Each path below is one point turned by a fixed rotation once a step. After each direction that follows a path, write how fast that rotation turns it, in deg/step (0 if it stays still).
Each turn is a multiple of 5 degrees from 10 to 175, or 0.
Each row of a path follows its step; steps can be skipped.
Rotation 1:
step 1: [-13  16  46  16  21  23   8  -7  28  17 -22  13  23  -7  -3  26  18   3
  14   6  -5   2 -14 -20   7  -2   8  13  14  -9  -2  25   7  23]
step 2: [-13  -4  -7   2  -5 -11 -10  24   4  -7  -5  29 -28 -26   3 -22  11 -20
  34  -8  25   5  -6  19  14  23 -17  -8   4  18 -16  17  23  25]
step 4: [-19  -8  21   1 -24  -5 -33   9 -28  -9   0   8  16   4  21 -21  17  -4
  -9   1  -4 -10  15  22   3  28 -13   8 -18 -24 -16 -33  23   6]
step 5: [ 12  14  -6  34  32  -8  17  -6  13 -14  17  24  15  -7 -21  14 -11  22
 -23   6   1  -5   4  10 -13   8 -19  12 -16 -10  -8 -28 -28  22]
step 6: [  8   3  20   4  22  34 -32  -5  22  -5 -19 -10  28   1  10 -21  24  10
 -15  -2 -12   0  -7  14  30  13  -3   5 -19  36 -10   4   7   0]
step 7: [ -8 -13  -4   9  37  15  16 -17 -10 -15 -23  32 -15  10  -7  26  -3  -1
   9  11  28  16 -14 -19 -11  18  -6   0  -3  13 -16  13  21  31]
step 8: [ -3  11  -7   3 -20   6 -19   5  12  -1   4 -25  -5 -12 -17 -11 -16   8
  11 -14  46 -24   5 -13  36  25  -2  -5 -26   9 -14  26  16  -3]
step 9: [-25   4  32   6   3   0  -7  -6 -26  -2   6   4  30  -2 -17  22   5 -30
  -2   4  11  -6 -16 -17  -9  18   7  25   8 -51  -6  11   6  13]
step 10: [ -8   0 -28  14  -6 -27 -30  31  10 -15  22   8  12 -29  -5   3   3 -23
   7 -25   0   1  -2  22   7  25 -18   4 -22   9  -2 -23 -13  12]
step 11: [  9  15   5   8   8  22   5  -6   0 -27  21  -2  41  14 -11  18   5 -13
 -32  22   0  -2 -19   0  16 -16  -9  26  26  25 -10 -15  -9   5]
step 12: [-19  -5  -4  -5  -7  22 -13   4 -26 -13 -14  18   4  18  19  15  16   9
   4 -14   0  19  16   2   1  24 -15  -9 -33  40 -10 -28  26  -1]
Directions:
[ -7 -10  10  -2   4   5  -3  -3   0   8  -1  -8   6   3   4   0  -2  -2
  -3   0  -5 -14  -6  -4   6  -8 -15   5   4   1   5   2   4  -3] | 140
[  0  -2   5   3  -3  -1   2  12   9  -1   4 -12  -7   3   0   7   7  -7
   6  -2   9  -3  -7   3 -10   3  -2  -2   2  -7  -5  13   5  -2] | 55
[  0 -11   5  -6   4   5  -1   4   1  -7   3   2 -10   1   7   1   4  -5
   4   0   7   3  -2  -5   9 -10   4   2   3  12  -9  -4 -12   5] | 80
[ -2   9  -3  -5   6   2   9  -7  -1   3  -2   1  -5   6  -7  -1  -4 -10
 -11  -2   1  -1   3   2  -8  -7  -1  14   8  -4 -10   3  -1   9] | 175
[ -5   0   3   2  14  -3   0   9   6   4  -4   2   7  -8  -4   2   5  -2
  -4  -8  -6   0  -7  14   2  -2   8  -2   3  -1   7   2 -11   6] | 80
[  0   5  -3   8   2   1   6 -13   1  -6   9   1  -5  -9  -6  -1   1   0
   4  -2   7 -14  -1  11   3  -6  -1  -2   1   6   0   1  -3 -12] | 135
Rotation 2:
step 2: [ 19   5   9  15 -12  -5  18 -30 -11  24  -3  -9  -7  -3  17  14 -17  19
 -10   6  -3   2  13 -24 -15  -2  11 -21 -31  19 -11   6 -18 -12]
step 3: [  2 -11  -9   2  18  25  36   0   1 -10  -1  24 -11 -32  -6  -7  -3 -18
   6   6   6   4   2  17 -34  -2 -11  17   6 -18  10 -23   2  -8]
step 4: [ -5 -15   3   3  -1 -28  12   8  -1 -20  -1 -13  -2  20 -12 -33 -27  -9
 -21 -20 -11  -7   1 -22  26  -5  10  12 -11 -20  -2  11 -20 -11]
step 5: [ -8  20   2  -8   9  -6  11 -41  -4  -1   7  13  16  13  10   9  12  -6
  34  15  -2  -4 -11 -30 -12  -8  -1 -14 -17  -7  15   0  22 -19]
step 6: [-21   1 -28  32  -3   6  13   6  22  -1 -21   4 -25  -8  -6   4  16 -14
 -17   1  24   9  29 -12  -9   8  18  12  -8  -3  -4 -11   0  14]
step 7: [ -4   7  35   1 -25  -2  23  -4 -29 -11  11  -3   7 -18  23  -9 -12 -24
 -24  -7  -3  -1 -33  -1   7   9  18  13  -7   1  -4   5   5  -6]
step 8: [ -7  -7 -13  -2  27   1  20  -7  -9  -4 -31  -8  25  17   7 -17  -7   6
   1  19  12  -7  20  -2   8  -4 -27   1   9 -11   3  -7  44  -7]
step 9: [  1  29  13   8 -18  -2  13 -15  14 -16  -3  -5 -20  -7   7   9   2   9
  -9   2  -5  21  36  -3  16 -19  -6  -3 -36   0  -5  17 -23  -1]
step 10: [  3   1   3  13  10  12  11  -5 -10  11   2 -10 -10 -27  25   4 -18 -14
 -10  -3  -1 -30 -13  -2 -45  -9   5 -16   0 -15   0 -20   1 -19]
step 11: [-12 -38   0  -3   9  10  31   1 -10 -10  -6  12  11   7 -24 -26 -14   6
   1  -8   7  12  29  -6   8   7  10  25  -3   2  -7   3 -13 -26]
step 12: [  5  22   3  -8  -4 -22  20 -29  -2 -27   1  -3  -5  14 -15  -2  10 -21
  -2 -11 -17 -15 -14 -13   5  -9 -17 -17 -22 -20  29   4  -1  10]
Directions:
[ 7 -1  1  6  9 -5  5  1 -4  8  9  1 15 -1  0 -1  8  7  6  4  8  7  9  2
 -6  4  5 -1  3 -3  3 -8  7 -7] | 135
[ -1  15  -6   9   6   2   0  -5   2   2   0  -1 -10   0  -1   6   6  10
   5   0   4   8  -3  -6  -5   3  -6 -11  -9   3  -6   3  -3   7] | 100
[ -9  -4   1   3 -14  -3  -4  -5   6   4  -5   4   7  -1   3  -6   0  12
  -3 -12  -1   6  -3   3 -11   1  -8   2  -4  -9   5   0   2   0] | 0
[  2  -2   6  -5 -11  -9  -2  -1  -5  -3   2 -13   1  -4  -6   1  10   2
  -2   6   5   0   2 -10   1   3  -6   6  -1  -4 -10  -8 -13   1] | 145
[ -5  -9  -4   3   1 -15   4  -2  -9  -3   3   9  -2   7   3   0   5   3
   4   1   9  -7  -4  11   5 -12  -5  -2  -4   1  -8   5  -1   2] | 100
[ -3   5   6   0   4  -7  -2   8   2  -6   7  -6  -4  -9   6  -8  -2   5
   2 -10  -1  -5  -3  -5  -4  -1   9  -2  10  -6 -12   7   7  -2] | 120
[ -3   2  -1   6  -7   6 -13  -4   7   8   1  -4   2  -6   2   4   2  -2
  10   1   6 -14   8  -2   0 -12  10   2  -8   2   0   0  -1  -5] | 90
